(in the rows, 128 means zero)
Named turns come first, each shown by rows before and after it. Which turns, in which order, take the first row of each pair that follows to the second? Write the first one first, as in the answered first pair.
Q98:
[127 116 149 134 113 143 184  85 110 127 163 164 102  64 103 117  97 147
 154 168 115 133 120 131 137 140 122 112 142 114 153  94 120 121 125 129
 145 137 152 123 141 148 131 159 115 147] |-> [119 118 154 145 110 153 170  78 108 117 156 154 104  82  99 103 106 147
 145 192 109 121 131 122 136 140 136 107 125 108 161 113 128 109 123 126
 161 115 161 122 136 139 139 153 126 160]
[126 139 141 118 138 119  94 213  82 158 149  90 130 131  98 131 163 107
 109 113  98 123 114 126 128 132 120 140 108 118 105 141 178 119 164 113
 136  88 101 141 107  80 150  80 139 125] |-> [140 137 148 101 143 105 112 218  87 170 162 108 125 122  98 144 152  94
 114  81 100 142  96 144 133 136 110 140 128 125  91 114 168 141 164 115
 121 123  88 138 119  94 138  90 132 109]
[143 124 114  92 129 115 154 114 114 164 140 150  99 123 126 139 107 107
 139 112 155 173  60 156 102 127 119 129 143 124  96  93 127 168 122 127
 100 134 112 102  98 132 121 151 131 121] |-> [ 92 121  89 139 155 133 111 105 115 134 111 115 140 115 108  95 115 128
 126 165 156 118  93 152 140 121 122 132 115 114 114 155 119 127 151 125
 125  79 128  98 124 110 163 166 172 158]
Q934:
[131 128 121 105 118 131 129 119 132 142 121 129  70 142 126 136 166 130
 106 108 135 172  96 115 122 131 163 144 116 163  92  96 151 114 117 123
  92 110  91  85 114 131 108 119 126 132] |-> [102 150 113 151 123 136 120 146 105 168 103  95  95 125  83  97 156 161
 117 123 136 131 104 127 143 158 156 139 109 155  89 122 177 117 105 119
 112 113 120 112 114 108 138 139 139 110]
[144 138 131 102 140 102 149 161 132 160 114 122 139 121 108 158 108 139
 137  70 151 144  95 161 137 145  83 133 171 145  89 106 131 175 138 109
 109 164 115 125 145 133 109 163 122  78] |-> [155 136 138  98 122 100 157 153 126 167 137 142 106 110 118 159 120 140
 137  81 147 166  83 151 128 137  90 137 158 135  86  81 132 171 119 107
  99 165 111 117 128 137 102 154 114  86]
[ 97  86 167 162 108 155  91 182  98 154  91  89  72 156 104  64 148 175
 169  78 100 136 196 101 187 143 158 126 107 160  97 130 155 138  70  82
 133 155 146 170  87 108 118  93 124 110] |-> [120  65 175 116 117 151  87 174 129 117  71  91  85 192 145 109 139 135
 158  37 101 162 206 105 193 125 144 129 133 188  93 144 113 126 115  80
 122 152 101 149 110 123  92  83 122 126]
[133 126 146 132 122 116 139 140 132 128 134 127 169 134  99 140 109 143
 136 109 118 112 132 134 122 138 126 124 149 129 130 110 137 154 127 125
 155 174 141 142 125 153 136 132 111  94] |-> [152 112 153 114 112 117 148 128 143 124 142 143 158 143 118 157 112 132
 135 104 117 134 128 132 115 125 126 126 150 137 132 107 124 153 133 129
 147 175 130 132 121 163 128 127 104 103]
Q414:
[101 172 148 157 128 162 100 169 120 138 116 102 138 170 101 116 142 128
 152 142 117  78 179 119 128 176 125 150  95 109 139 176 167 123 139 130
 172  88 147 140  91 110 145 100 143 113] |-> [117 147 125 126 141 135 177 122 137 158 182 185  96  60  89 141 115 142
 160 134 133 131 105 157 121 144  93 156 116  81 135  70 121 146 124 143
 136 148 157 112 113 146 150 158 123 124]
[183 123 142 143 114 132 174 143  98 129 144 108 173 153 103 167 186 144
 149 146  73 126 122 147 149 123 131 140 131 116 106 124 121  97 118 124
 141 138 139 102 121 121  90  95 147  92] |-> [181 115 134 142 114 123 182 135 110 129 151 115 176 137  99 177 180 142
 150 146  81 130 114 156 149 118 123 145 139 112 105 122 112 100 120 128
 129 144 135  98 126 131  92 102 142  92]
[113 140 117 102 155 131 109 155 149 147  93  93 111 155 146 111 118 133
 111  91 135 142  96 149 142 159 138 143 117 160  86 131 147 127 142 108
 131 100 103 105 135  94 121 154 139 142] |-> [120 136 106 101 159 125 130 143 148 150 117 112  93 128 137 117 114 138
 110  86 142 158  76 154 143 152 130 146 119 153  81 108 139 130 136 111
 119 117 102 101 137 101 119 169 132 139]
Now pairs of rows:
(2 to 3 turns a pair)
[129  89 137 141 118 114 127 151 142 116  99 112 165 119  98 114 114 122
 135 120 116 128 105 161 115 142 130 154 130 159 102 111 122 173 152 105
 104 141 126 148 130 112 121 171 127  66] |-> [106  82 115 149 133 131 106 125 145  90  94 114 170 111 113 101 121 123
 126 160 117 119 121 153 121 128 138 164 110 148 123 137 110 140 168 105
 114 102 117 135 142 112 140 172 147 105] => Q934 then Q98
[ 82 108 144 124 137 153 127 144 133 156 123  99 141 128 119 120 166 101
 136  77  89 127 120 167 152 148  88  89 166 173 126 100 105 166 122  85
 128 164 157 143 155  93 139 141 120 101] |-> [ 96 111 148 129 107 179 124 115 117 149 157 115  93 135 146 106 212 105
 128 145  83 144 124 122 115 122 128  91 114 150 149  87 128 141  85  88
 131 129 169 143 115  92 139 108 112 131] => Q98 then Q934 then Q934
[158  59 164  91 130 142 151 104 116 184 116 150 112 114 137  96 130 143
  76  98 143 150 117 135 125 172  99 111 156 154 115 112 160 159 143 124
 129  98 117 117 140 104 113 107 129 116] |-> [133  65 150 121 138 155 142 106 110 183 115 130 132  96 115  74 124 162
  74 125 142 126 121 135 139 170  97 118 136 141 120 129 166 151 147 128
 142  81 137 122 151  84 139 120 144 123] => Q934 then Q98
[156 166 139 133 152 132 139  66 129 111 189 161 110 148 123 150 138 183
 151 139 118 130 116 135  95 152 118 115 140 111 125 121 104 112  93 142
 129 139 129 117 118 187  98 129 110 107] |-> [142 165 145 145 166 136 109  67 142  84 149 129 152 183 128 146 132 168
 141 132 117 102 153 135 110 154 119 112 155 130 127 168  95  98 129 136
 149 120 110 119 136 177 105 128 131 113] => Q934 then Q934 then Q98
[146 111 159 118 118 108 150 132 111 147 141 139 158 132 130 156 124 121
 140 147 126 128 161 112 108 119 126 108 154 113 151 120 114 156 116 151
 150 153 126 145 144 166 140 102 106 126] |-> [139 116 158 122 122 101 145 143 111 143 135 130 169 131 122 160 118 123
 142 142 126 119 166 114 121 127 122 110 159 108 151 130 115 157 125 142
 151 157 130 146 152 161 149 107 112 126] => Q934 then Q934
[115 172 123 157 107 129 153 136 107 167 143 111 158 108  89 130  96 146
 158 132 132 109 118 158 130 167  96 118 145 105 108 118 133 157  94 141
 133 151 178 182 168 141 161 178 134  96] |-> [155 149 134 106  85 127 173 102 131 154 184 159  99 116 140 173 112 112
 149 129 128 172  90 139  96 135 113 128 137 108 112  83 109 147  89 142
 112 148 150 152 158 174 125 149 107 124] => Q934 then Q934
[135 111 110 102 145 105 147 109 148 127 128 149 121 105 133 127 111 130
 108 106 136 149  96 141 145 121 109 133 132 124 108 105 106 121 142 123
 110 122 123 103 150 131 126 157 128 144] |-> [123 121 111 122 152 103 141 131 145 134 109 128 142  99 113 112 106 139
 111 107 133 119 102 153 158 134 101 128 138 118 106 124 116 127 143 122
 119 128 135 115 155 118 137 164 143 130] => Q934 then Q934
[133 144 142 125  89 149 112 106 115 105 154 156  96 126 152 141 158 114
 122 154 117 153 135 101  89 106 164 126 103  98 143 129 148 115 116 126
 134 122 142 128  99 132 116  72 113 145] |-> [136 127 145 117  98 139 128  90 126 103 168 179  96 102 152 160 152 113
 126 143 120 159 125 112  96  93 147 130 119  99 143 109 124 116 119 138
 125 134 142 118 121 146 117  91 105 151] => Q414 then Q414 then Q414
[ 61 108 110 171 153 144 120 106 165  51  84  96 132 118 122 101 169 125
 116 179 109 107 154 121 154 149 155 124 162 128 119 148  93  77 193 135
 147  85 105  86 141 116 162 148 201 124] |-> [133 125 142 145  93 136 179 108 127 113 151 163  42  97 137 131 189 133
 142 166 116 178  98 103  87 154 185 121 145 109 102  37 145 117  94 138
 122 150 126  99  74 137 110 115 141  81] => Q934 then Q934 then Q98
[ 91 111 142 177 154 175 107 149 119 114  81  98 167 206 143  93 101 139
 126 115  80  72 192 112 109 140 125  97 120 154 143 163  97 146 164 140
 138  94 112 121  93 132 109 125 150 121] |-> [110 123 144 192 123 181 130 134  92 143 140 130 104 168 134  70 130 167
 142 162  85  89 155  95  75 134 151  92  70 112 146 109 145 151  99 145
 133 102 153 134  53 128 108 119 137 113] => Q934 then Q934
[124 101 100 125 160 128 110  98 165  92 124 145 149 104 152 156 122 121
 115 137 131 136 121 131 154  90 108 142 131 113 145 152  84 101 147 124
 117 114 119  82 158 152 141 136 141 200] |-> [139 110  99 131 135 127 141 102 138 128 167 172 111  65 129 140 134 141
 131 152 135 151  85 134 138  89 113 144 111  89 139 102 112 116  95 126
 112 140 147  95 139 152 140 145 130 179] => Q934 then Q98 then Q98
[162 125 145 110 116 106 160 111 130 135 155 163 104 147 161 167 156 115
 134  75 107 173 121 126  93 148 120 144 142 171 147  83 102 139 116 157
  97 156 120 131  94 160 106 114 110  85] |-> [111 151 111 182 139 117 140 144  94 154 134 114 142 105  86  97 144 169
 138 116 104  96 130 154 134 181 106 134 120 139 148 114 141 136 105 148
 127 150 176 153 108 114 157 155 148  77] => Q934 then Q98
[ 98 143 130 170 134 119 118 156 113 139 124  99 157 143  84  98 120 137
 140 144 138  91 161 117 136 159 125 124 109 116 137 169 152 143 139 141
 155 133 146 145 128 116 135 112 148 113] |-> [137 102 136  96 133 102 152 107 155 113 153 160 116 133 134 161 118  90
 125 106 144 166 121 125 114 112 120 139 131 131 141 118  89 136 157 146
 118 153 100  98 148 162 104 112 121 142] => Q934 then Q414 then Q414
[148 115 122 106  92 125 119 103 177  95 137 162 124  80 140 160 113 140
 128 123 154 102  81  98 148 102 103  88 161 128 206 158  81 110 169 119
 109  90  92 103 148 169 158 146 116 166] |-> [151 137 119 132  66 134 129 109 142 127 176 172  81  55 122 136 134 170
 143 157 158 100  67  86 123 113 125  83 126 103 206 127 127 121 115 122
 117 101 131 130 110 162 161 137 106 149] => Q934 then Q98
[180 142 150 170  86  60 115 185 123 106 102 105 131 137 114 129 130  98
 148 160 158 156 176 116 132 117 179 104 127  70 166 104 156 121 150 121
 149 195 178 190 111 176 110  54 126 120] |-> [170 137 138 180 111  50 127 189 129 109  93 100 157 105  84 129 104 103
 149 143 160 137 171 142 153 121 149 109 153  71 158 102 132 134 162 125
 151 217 179 185 139 180 122  88 137 114] => Q414 then Q934
[134  87 135 127 124 108 138 138 157 117 105 120 141 145 124 171 114 124
 132  88 136 143 139 155 142 141 108 114 166 137 127 128  95 155 161 134
 127 133 128 124 176 141 114 136 119 134] |-> [108  91 100 151 129 121 142 119 143 118 137 132 121  95 100 135 130 155
 131 148 139 123 119 157 148 121 114 116 126  98 139 122 110 139 141 135
 129 110 173 119 176 130 153 163 137 156] => Q934 then Q98
[ 89 144  87 130 121 127 146 161 164 137  83 102 174 104  78 117  63 153
 122  98 110 109 132 134 138 148 111 164 171 131 116 121 107 142 161 124
 161 169 135 103 117 108 148 115 173 138] |-> [ 87 119  85 117 127 144 131 118 187  93  98 117 149 113 120 122  91 131
 104 149 104 125 141 107 124 113 135 172 141 122 138 137  85 101 172 127
 168 116 117  74 117 127 150 102 185 195] => Q934 then Q98
[128 133 116 119 141 123 128 147 134 130 125  97 145 116 117 129 112 139
 137 105 127 104 124 144 136 144 116 116 139 134 111 131 127 142 138 126
 142 154 136 125 142 124 127 147 131 122] |-> [119 134 109 130 139 133 126 135 122 133 144 107 127 102 109 112 125 158
 127 141 129 106 119 134 133 132 124 121 111 117 124 125 136 123 116 127
 139 136 147 127 127 117 136 144 138 137] => Q934 then Q934 then Q98
[ 95 143 118 194 133  94 162 203 124 125 110 104 116 127  93 113  98 150
 121 107 108 114 116 190 152 110 113 140 192 127 104 136 167 145 124 142
 154 120 165 140 168 136 136 103 105  79] |-> [133 127 138 171  96 116 160 168 130 110 154 143  47 153 148 139 144 117
 117 146 108 166 113 144  99  85 160 141 151 114 123 114 171 121  92 148
 146  89 149 133 124 157 111  48  86 109] => Q98 then Q934 then Q934
